[[ 16 -72  79  22   2   1   2]
 [ 89 -45   5  -1   0   1   3]
 [ 25 -80  65  17   0  -2  -3]
 [  1 -28  83  63  12   4   3]
 [ -1 -21  75  76  19  -1   1]
 [ 28 -82  68  14   0   1  -2]
 [  2 -23  78  68  15   3  -1]
 [  4 -41  89  45   4   0  -1]
 [ -1  -5  37  86  53  10   0]
 [ 60 -85  32   4   2   1  -2]
 [ -1   0   1  21  77  74  19]
 [  2   3  -1   2  24  84  66]
 [ 15 -71  79  22   0   1   0]
 [ -1   2   0  -2   7  48  88]]
Rows and columns are numbered from 0.
The entry in the top-right corner?
Answer: 2
The entry directly above 74?
Answer: 1
The entry at row 1, column 0?
Answer: 89
The entry in row 0 and column 1?
Answer: -72
The bottom entry of the column that holds the smallest entry?
Answer: 2
The entry in row 1 and column 2 is 5
The bottom-right entry -> 88
The entry in row 0 and column 0 -> 16
The entry at row 2, column 2?
Answer: 65
The entry just left of the smallest entry is 60
The entry just left of 10?
Answer: 53
The entry directly above -28 -> -80
The entry directly above 32?
Answer: 37
The entry just right of 21: 77
The entry in the bottom-left corner is -1
The entry at row 0, column 2 -> 79
The entry at row 2, column 0: 25
The entry just right of -82 -> 68
The entry directly above 76 is 63
The entry directly below -85 -> 0
The entry just left of 75: -21
The entry directly below 53: 2
The minimum?
Answer: -85

[[5, 3, 5, 2, 4, 4, 2, 5, 5], [3, 3, 3, 2, 5, 3, 3, 2, 4], [2, 3, 4, 4, 6, 4, 3, 2, 3], [3, 4, 5, 1, 4, 2, 3, 3, 6], [4, 6, 4, 4, 3, 4, 5, 3, 2], [3, 4, 3, 4, 2, 6, 7, 3, 4], [5, 3, 4, 3, 4, 4, 2, 5, 4], [3, 4, 4, 4, 4, 3, 4, 3, 2], [5, 3, 4, 3, 4, 4, 2, 5, 4], [4, 6, 5, 4, 3, 4, 4, 3, 1], [4, 3, 5, 1, 5, 3, 2, 3, 5], [4, 2, 4, 2, 5, 3, 3, 3, 3], [4, 3, 2, 5, 1, 4, 4, 3, 4], [4, 4, 1, 4, 3, 3, 3, 6, 5], [4, 4, 1, 5, 2, 3, 3, 5, 5]]
The entry just left of the centre entry: 4
Read off the entry just left of the largest entry.
6
Read off the entry just right of the largest entry.
3

[[-31   2  24  75 -46   1  38  16  26]
 [-12 -15   2 -22 -75 -25  17  24  13]
 [ 10 -12  -9 -23 -30 -56  38  21 -35]
 [  8 -26   7  45 -20  69  62  -3  67]
 [-12  21  11 -28  50 -47 -33  22  25]
 [-30 -35 -41 -12 -67  37 -62  -3  19]
 [-38 -11  32  32  -4 -21  -6  64  22]]
Rows and columns are numbered from 0.
The entry directly above the centre entry? -30
The maximum? 75
The entry at row 0, column 0 -> -31
The entry in row 0 and column 1 -> 2
The entry in the bottom-right corner? 22
The minimum? -75
The entry in row 2 and column 2: -9
The entry directly below the centre entry? 50
The bottom-left entry: -38
The entry just right of the largest entry? -46
The entry at row 1, column 0? -12
The entry in row 0 and column 2 -> 24
The top-right entry? 26
The entry just left of -6? -21
The entry just left of 45 -> 7
The entry at row 2, column 0 is 10
The entry just left of the smallest entry -> -22
The entry directly below 26 -> 13
The entry just left of 26? 16
The entry directly below -22? -23
The entry just right of -6 -> 64
The entry in row 1 and column 1: -15
The entry directly above -26? -12

[190  82  96  38  79 221  99 113  87 209 199  46 190  80 175]
Find the entry just left of 99.
221
The centre entry is 113
Find the entry just left of the largest entry.
79

A =
[[-0.4  0.3  0.2 -1.1  0.9 -0.1  1.1  0.4  0.4 -1.4  0.4 -0.4  0.9  1.7]
 [ 1.2  1.3  1.1 -0.3  1.3 -0.1  1.6  0.4 -1.5 -1.3 -0.5  1.3  1.6  2.0]
 [ 0.4 -0.4  0.1  0.7  2.6  0.0 -0.6  0.9  0.5  1.1  0.5  2.5 -1.6  0.8]
 [ 0.3  1.2  1.7 -0.4 -0.3  0.4  2.2  1.7  1.0 -0.1  0.4  3.0 -0.6  0.1]
 [ 1.4  1.3  1.5 -0.1  2.5  1.9  1.4  0.4  0.0 -1.8  0.4  0.4  0.4 -0.6]
 [ 0.4  0.3  0.3  0.4  1.5  1.8  1.8  2.6  0.4  0.9 -0.1  0.4  0.4 -0.1]
 [ 0.4  0.9 -0.4 -0.7  2.5  1.5  0.9 -0.5 -0.6 -0.3  0.7  0.4  0.4  2.0]
 [ 0.4  1.0 -0.7 -0.1  0.4  0.8  2.3  2.2 -0.3 -1.3  0.1  1.0  0.4  0.4]
 [-0.1  1.7 -0.5 -0.2  0.5  1.6  2.0 -1.8 -1.2  0.4 -1.3  0.3  0.0  0.1]
 [ 0.4 -0.6  0.6  0.4 -0.2  2.2  0.1  1.2  2.1  1.7 -0.8 -1.0  0.7  1.6]
 [ 0.0  2.9  0.4 -1.1  0.7  1.5  1.0 -0.2  1.8 -0.2  0.7  1.4  1.6 -0.4]
 [-0.7  0.7  0.1  0.4  0.6  2.1  0.4 -1.2 -0.7  0.4  1.6  0.5 -1.4  1.2]
 [-0.9  1.6  1.1  0.3  1.3 -0.1  0.8  0.4  0.5  0.7  3.1  0.4  0.4  1.2]]
What is the largest entry in the first row?
Answer: 1.7
The last entry in the row that holds the largest entry is 1.2
The second entry on the diagonal from the top-right corner -> 1.6
The largest entry in the last row: 3.1
The third entry in reading order -> 0.2
The bottom-left entry: -0.9
The 4th entry, reading row by row is -1.1
What is the entry in the top-left corner?
Answer: -0.4
What is the entry just left of the largest entry?
Answer: 0.7
What is the smallest entry in the first row?
Answer: -1.4
The third entry on the diagonal from the top-right corner: 2.5
What is the largest entry in the first column?
Answer: 1.4
The 2nd entry from the end, reading row by row: 0.4
What is the 2nd entry on the main diagonal?
Answer: 1.3
The second entry in reading order is 0.3

m =
-23	11	34	12	-47	17	-65	-22	-28	-46	11
-15	-40	50	94	-16	41	-87	73	-48	-54	-33
65	66	-32	-63	94	-59	49	-85	43	101	35
46	-1	-13	-20	-5	21	-14	-4	40	33	10
Rows and columns are numbered from 0.
The bottom entry of the column that holds the largest entry is 33
The top-left entry -> -23
What is the entry in row 1 and column 0?
A: -15
What is the entry just right of 41?
A: -87
What is the entry just right of 66?
A: -32
What is the entry in row 0 and column 1?
A: 11
What is the bottom-right entry?
A: 10
What is the entry just right of the smallest entry?
A: 73
What is the entry directly below 43?
A: 40
The top entry of the column that holds the largest entry -> -46
The entry just left of -1: 46
What is the entry just right of the largest entry?
A: 35
What is the entry just left of -22?
A: -65
The entry in row 2 and column 0 -> 65
The entry at row 0, column 2 is 34
The entry just left of the smallest entry -> 41
What is the entry directly below -87?
A: 49

array([[6, 7, 4, 2, 5],
       [4, 5, 7, 4, 6],
       [5, 6, 4, 4, 3],
       [5, 3, 7, 7, 6],
       [5, 3, 6, 8, 6],
       [4, 3, 8, 6, 6]])
Indices start at 0.
The smallest entry?
Answer: 2
The bottom-left entry: 4
The entry at row 2, column 0?
Answer: 5
The top-left entry?
Answer: 6
The entry in row 0 and column 2?
Answer: 4
The entry in the top-right corner: 5
The entry in the bottom-right corner: 6
The entry at row 0, column 1?
Answer: 7

Questions about the matrix below. Counting starts at 0.
1) Which number is the bottom entry of the column that holds the smallest entry?
2) Which number is the top entry of the column that holds the smallest entry?
3) Which number is the entry in the top-left corner?
4) Which number is the entry just left of -73?
5) Which number is the entry in row 2 and column 0?
6) Which number is the bottom entry of the column that holds the largest entry?
7) Which number is the entry directly above the largest entry?
8) Which number is the entry at row 0, column 2?
[[ 67 -66  58 -61]
 [ 48 -63  48 -62]
 [ 76 -71  63 -65]
 [ 66 -55  47 -58]
 [-43  49 -42  59]
 [ 63 -79  49 -59]
 [ 75 -61  68 -77]
 [ 50 -73  62 -64]
 [-48  49 -46  44]
 [-36  62 -41  46]
 [ 48 -67  47 -55]
 [-31  46 -39  31]
 [ 66 -64  51 -59]
 [-64  50 -48  67]
 [ 50 -57  54 -54]
 [ 41 -51  49 -43]]
1) -51
2) -66
3) 67
4) 50
5) 76
6) 41
7) 48
8) 58
